The same turns and mirrors carry the whole set onto itself, and each row onto the other rows of its family. Which rows share a family with each named row? Give them in list order.
These 32 rows form 4 families of 8 rows each.
K_349: [-0.06 -0.18  0.55 -0.34 -1.06  1.98 -0.63 -0.89  4.27  0.76  0.41  0.02
 -0.69  3.29  1.46  2.22]
K_420: [-0.01 -1.99 -0.25 -2.52  0.81  0.41  2.76 -1.54  3.76 -0.34 -0.34 -0.81
  0.95  4.28  0.54 -0.50]
K_68: [-1.04 -3.37 -0.58 -0.44  0.77 -0.92  1.64 -2.57  2.71  0.00  0.19 -1.19
  0.60  2.58 -0.47 -0.94]
K_547: [ 0.03 -2.33 -0.05 -1.08  0.76  1.21  1.90 -2.79  3.63 -0.30  0.34 -0.43
  2.12  4.19  0.57 -1.11]
K_153: [-0.02  1.79 -1.01 -1.82 -2.39 -0.56 -0.47 -0.50  1.80 -0.55  0.43  1.20
  0.42  2.16  0.08  0.85]
K_738: [ 0.74  0.52  1.62 -1.24 -0.73  1.45  0.18 -1.16  4.70  0.21  0.47  0.16
 -0.87  3.81  0.66  1.55]
K_821: [-0.44  0.94 -0.97  0.38 -2.25 -0.10 -1.07 -1.12  2.53  0.08  0.55  0.84
 -0.88  0.65  0.77 -0.04]
K_599: [-0.81 -2.85  0.75 -2.31  1.07  1.04  1.59 -1.50  3.66 -0.69  0.18 -0.30
  1.75  3.97  0.77 -0.04]
K_964: [ 0.18 -1.17 -0.49 -0.41 -1.78 -1.33 -0.70  0.60  1.75 -2.04 -0.91  0.58
  1.45  3.56  0.33 -2.97]
K_961: [-0.13  0.46 -1.23  1.21 -1.44 -0.64 -0.88 -0.19  1.57 -0.61 -0.34  0.71
 -0.42  1.01  0.18  1.13]
K_424: [-0.01 -1.36 -0.59 -2.24 -2.65 -1.78  0.61  1.21  2.76 -0.40 -1.13 -0.39
  1.14  3.89 -0.05 -1.87]
K_779: [-1.06 -1.88  0.15 -0.48 -2.48 -1.54  0.50  0.55  2.49 -0.05 -0.81 -0.69
  0.86  4.19  0.00 -2.95]
K_654: [-0.58 -3.73 -0.37 -0.96  0.48  0.01  1.26 -1.11  3.79  0.53 -0.71 -1.78
  1.74  2.82  0.19 -1.24]
K_873: [-0.90 -1.43  0.22 -2.17 -1.29 -2.10 -0.11  0.64  2.94 -0.38 -1.07 -1.02
  1.17  3.33 -0.24 -2.73]
K_662: [ 0.64 -1.42 -0.35  0.47 -0.98 -1.71 -0.49  0.93  1.74 -1.34 -1.58 -0.74
  1.46  3.28 -0.86 -2.15]
K_216: [ 0.44 -2.06  0.25 -1.80 -2.68 -1.22 -0.42  0.77  3.22 -0.53 -0.58 -1.00
  0.08  4.58 -0.27 -2.47]
K_335: [-0.18 -2.29 -0.71 -2.67  0.80  0.75  1.83 -2.82  3.02 -0.85  0.94 -0.51
  0.74  3.41  0.09 -0.55]
K_141: [-0.25 -3.12  0.77 -0.35  1.30  0.00  1.69 -1.53  3.30 -0.18 -0.28 -1.31
  1.46  2.30 -0.95 -0.94]
K_463: [-1.35 -3.17  0.45 -0.59  0.19  0.53  2.16 -1.58  3.05  0.19  0.15 -1.43
  0.68  3.22  0.00 -2.04]
K_363: [ 0.36 -0.05  1.46  0.15 -1.32  1.19 -0.57 -1.84  5.27  0.75  0.65  0.67
 -0.81  2.63  1.27  0.84]
K_824: [-0.38  1.32 -1.24 -0.42 -1.99 -0.90 -0.91 -1.04  1.46 -1.49  0.28  2.02
  0.59  2.20  1.01 -0.34]
K_390: [ 1.55 -1.89  1.83  0.76 -0.17  1.06 -1.31 -1.57  4.61 -0.98  0.30  0.55
  0.15  4.19  0.50  1.10]
K_579: [ 0.26  1.95 -1.92 -0.97 -1.71 -0.78 -1.68 -0.40  1.83 -0.68 -0.29  0.39
  0.51  2.45  0.70 -0.04]
K_685: [-0.24  0.71 -2.29 -1.74 -1.87 -0.48 -0.48 -1.46  1.02 -1.23  0.88  0.86
 -0.12  2.22  0.22  0.16]
K_382: [-0.47 -1.25 -0.52 -0.56 -1.81 -1.29 -1.27  1.02  1.18 -1.12 -0.92 -0.30
  2.50  3.31 -0.56 -1.69]
K_101: [ 1.14 -1.56  1.55  0.85  0.19  1.61 -0.55 -1.04  4.38 -0.68  0.06  0.80
  0.39  2.29  0.45  1.92]
K_361: [-0.86  0.06 -1.24  0.58 -1.37 -0.92 -0.90 -2.08  1.54 -0.12  0.83  0.57
 -0.64  1.05 -0.18  1.16]
K_225: [ 1.36 -0.97  1.16  0.28 -0.18  2.70 -0.45 -2.01  4.45 -0.59  0.72  0.64
  0.74  3.51  1.07  0.61]
K_240: [-1.10  1.33  0.00  0.37 -1.08 -0.37 -1.74 -0.42  1.90 -0.47  0.23  0.55
 -0.83  1.40  0.36  0.98]
K_49: [ 0.96 -0.81  1.58 -1.02 -1.94  1.36 -1.12 -0.76  4.78 -0.10  0.78  0.32
 -1.49  3.78  0.75  0.98]
K_96: [ 0.94 -1.05  0.92  0.00  1.29  1.60 -0.68 -1.74  4.88 -0.76 -0.17  0.25
  0.02  3.02  1.54  1.25]
K_135: [ 0.94 -2.06 -0.10  0.28 -2.12 -1.88 -1.70  0.42  2.39 -1.52 -0.99  0.09
  1.29  4.19 -0.33 -1.67]

Same family as K_579: K_349, K_599, K_654, K_873, K_382, K_240, K_96
Same family as K_964: K_547, K_821, K_779, K_463, K_363, K_824, K_225
Same family as K_361: K_68, K_216, K_335, K_390, K_685, K_49, K_135

